In the data rows, the value 128 means zero.
Each pair is two rows. How far apart are they, by a hidden measure? 0 means very close, and 20 very far. Two or three weighted sums of its numbers give each row a place; it is the straight-line distance between the places.
[180 172 88 132 108 145 116 171 140 186]
[94 115 142 143 113 111 122 131 182 92] >> 5
[128 123 123 118 106 134 142 144 111 131]
[169 175 115 116 152 120 151 163 117 146] >> 4
[85 110 140 142 113 118 125 130 183 95]
[94 100 126 129 125 95 149 126 152 101] >> 14
[151 152 150 116 154 159 136 127 109 151]
[88 118 154 140 123 115 129 128 184 90] >> 8
[144 162 149 124 143 129 140 158 147 126]
[108 101 85 151 108 129 98 96 126 124] >> 2
[180 162 72 129 92 150 96 161 142 189]
[190 163 58 144 61 174 76 177 166 223] >> 6
[109 112 110 122 129 102 146 125 112 104]
[155 155 102 128 149 113 147 147 110 136] >> 6
[114 113 172 118 155 132 124 82 84 98]
[100 110 180 122 148 120 145 106 130 84] >> 7
[162 172 145 100 176 128 159 153 106 138]
[160 166 136 121 145 141 145 173 149 152] >> 7
[153 116 69 151 80 139 74 131 156 174]
[156 156 152 104 152 169 118 113 79 146] >> 1
[147 154 144 113 162 142 148 127 107 135]
[133 144 149 122 167 124 155 128 123 117] >> 2
[82 72 174 141 108 131 127 96 164 91]
[154 166 156 104 173 137 154 137 103 137] >> 9
[136 112 70 146 95 131 87 116 132 145]
[95 61 123 130 136 126 108 53 84 113] >> 8
[189 165 63 143 66 168 82 175 164 215]
[111 122 119 128 150 89 156 129 130 106] >> 12
[116 125 154 135 117 122 132 146 168 106]
[115 103 144 125 157 136 118 76 71 114] >> 5
[110 124 152 142 119 124 136 143 179 109]
[73 104 151 151 113 116 135 126 184 81] >> 3
[179 175 125 114 133 136 140 181 138 167]
[153 127 63 149 80 149 73 133 158 174] >> 5
[127 105 113 124 141 136 91 77 63 136]
[174 178 139 115 148 138 152 173 114 157] >> 8
[93 100 130 137 130 91 154 124 161 101]
[129 135 173 116 148 119 146 135 122 107] >> 16
[154 166 144 108 178 126 158 141 103 123]
[186 168 69 129 88 148 97 177 148 194] >> 3
[125 128 115 120 125 137 133 131 83 131]
[109 77 121 130 138 127 95 56 77 132] >> 7
[132 131 141 121 72 150 153 178 170 156]
[178 176 123 111 151 125 148 174 119 164] >> 10
[161 164 133 122 131 134 137 169 152 151]
[97 108 125 139 137 88 163 133 144 105] >> 8
[145 152 124 113 160 104 156 145 105 124]
[154 161 127 120 172 109 164 150 115 133] >> 2
[84 67 167 130 126 124 122 87 148 79]
[129 117 76 137 102 124 104 116 117 134] >> 9
[125 117 74 145 119 124 108 114 117 130]
[105 109 98 141 122 127 113 100 97 115] >> 8
[190 173 101 129 92 151 108 181 157 195]
[119 112 134 123 92 114 151 160 155 134] >> 11
[167 159 91 133 78 146 94 174 172 178]
[103 112 174 129 152 123 137 98 120 84] >> 6
[124 138 162 129 130 134 136 142 151 110]
[124 121 94 131 132 108 131 121 105 119] >> 11
[113 107 164 121 155 139 124 85 86 104]
[130 140 146 125 151 122 149 125 130 128] >> 12
[112 116 93 124 122 122 119 105 85 113]
[102 127 142 137 105 146 123 146 178 124] >> 8
[103 111 116 125 130 94 152 126 124 91]
[156 159 148 106 160 143 141 135 100 149] >> 11
[142 148 169 106 162 134 154 140 105 130]
[70 102 152 149 116 120 120 120 183 76] >> 11
[150 156 156 118 142 127 153 160 142 134]
[155 150 144 119 145 167 124 122 97 150] >> 8
[164 177 142 105 166 130 160 157 111 143]
[84 83 168 130 133 115 125 80 134 72] >> 9
[182 179 108 115 117 140 129 176 132 175]
[143 155 140 119 161 131 156 137 122 136] >> 5
[174 168 108 129 99 146 119 183 155 185]
[97 119 111 149 102 116 110 138 179 104] >> 4
[131 112 71 154 85 145 82 120 151 153]
[119 120 118 114 116 117 142 141 111 120] >> 10
[158 144 148 108 148 155 121 118 95 151]
[101 90 90 143 102 129 94 94 110 119] >> 8
[133 141 105 128 140 107 146 134 102 128]
[134 117 137 119 150 146 111 93 71 139] >> 14
[117 110 132 122 99 116 145 156 158 123]
[119 121 129 112 100 118 150 149 131 128] >> 5
[98 94 170 128 152 124 136 86 107 87]
[146 148 147 116 154 139 144 124 118 132] >> 10
[86 110 153 149 118 113 123 132 179 87]
[186 168 102 130 94 153 117 181 150 194] >> 12
[120 127 130 115 100 132 142 155 135 133]
[95 88 169 126 140 122 128 76 114 91] >> 7
[151 154 161 99 168 146 136 121 77 129]
[160 177 159 108 163 133 159 157 114 144] >> 6
[180 167 92 135 79 157 102 186 166 196]
[69 103 150 142 113 112 114 123 173 74] >> 8
[91 83 165 142 99 138 124 103 168 98]
[167 145 66 141 78 157 94 152 148 188] >> 6
[105 93 94 144 122 124 105 96 102 110]
[141 120 134 109 139 158 99 92 77 157] >> 9
[105 113 116 125 135 99 153 124 126 104]
[153 139 139 115 144 159 111 109 86 152] >> 17
[177 172 121 117 116 141 128 183 148 167]
[190 172 89 131 87 162 97 177 155 200] >> 3
[94 73 100 165 96 135 75 90 148 123]
[178 183 125 113 141 137 149 174 119 169] >> 17
[110 112 126 127 102 111 152 158 159 124]
[123 132 168 119 148 120 145 143 143 113] >> 12
[119 128 166 118 166 133 149 111 89 111]
[177 181 124 113 146 130 141 173 117 165] >> 5
[152 147 152 114 161 157 131 114 77 144]
[143 119 74 156 69 155 69 129 155 165] >> 5
[71 101 148 148 116 114 130 126 175 78]
[101 108 121 135 124 97 149 141 146 108] >> 13
[187 174 92 129 101 162 116 181 148 196]
[152 158 163 103 173 153 143 126 82 143] >> 4
[166 148 73 137 92 151 99 146 141 176]
[151 153 146 113 168 123 158 137 111 128] >> 4
[108 114 116 134 145 87 153 124 126 100]
[142 159 163 108 175 128 157 137 102 125] >> 8
[128 127 89 128 130 109 123 113 101 118]
[191 174 88 128 79 164 97 180 165 196] >> 5
[151 150 150 112 145 170 130 123 97 154]
[149 162 122 118 172 107 162 148 107 133] >> 8
[166 172 151 109 179 130 167 161 100 143]
[107 92 84 147 106 124 90 94 128 121] >> 3
[114 119 110 124 121 106 142 125 104 114]
[109 116 106 130 122 128 118 109 84 118] >> 12
[109 109 167 122 144 144 137 92 80 106]
[179 154 58 138 71 161 79 159 156 206] >> 13
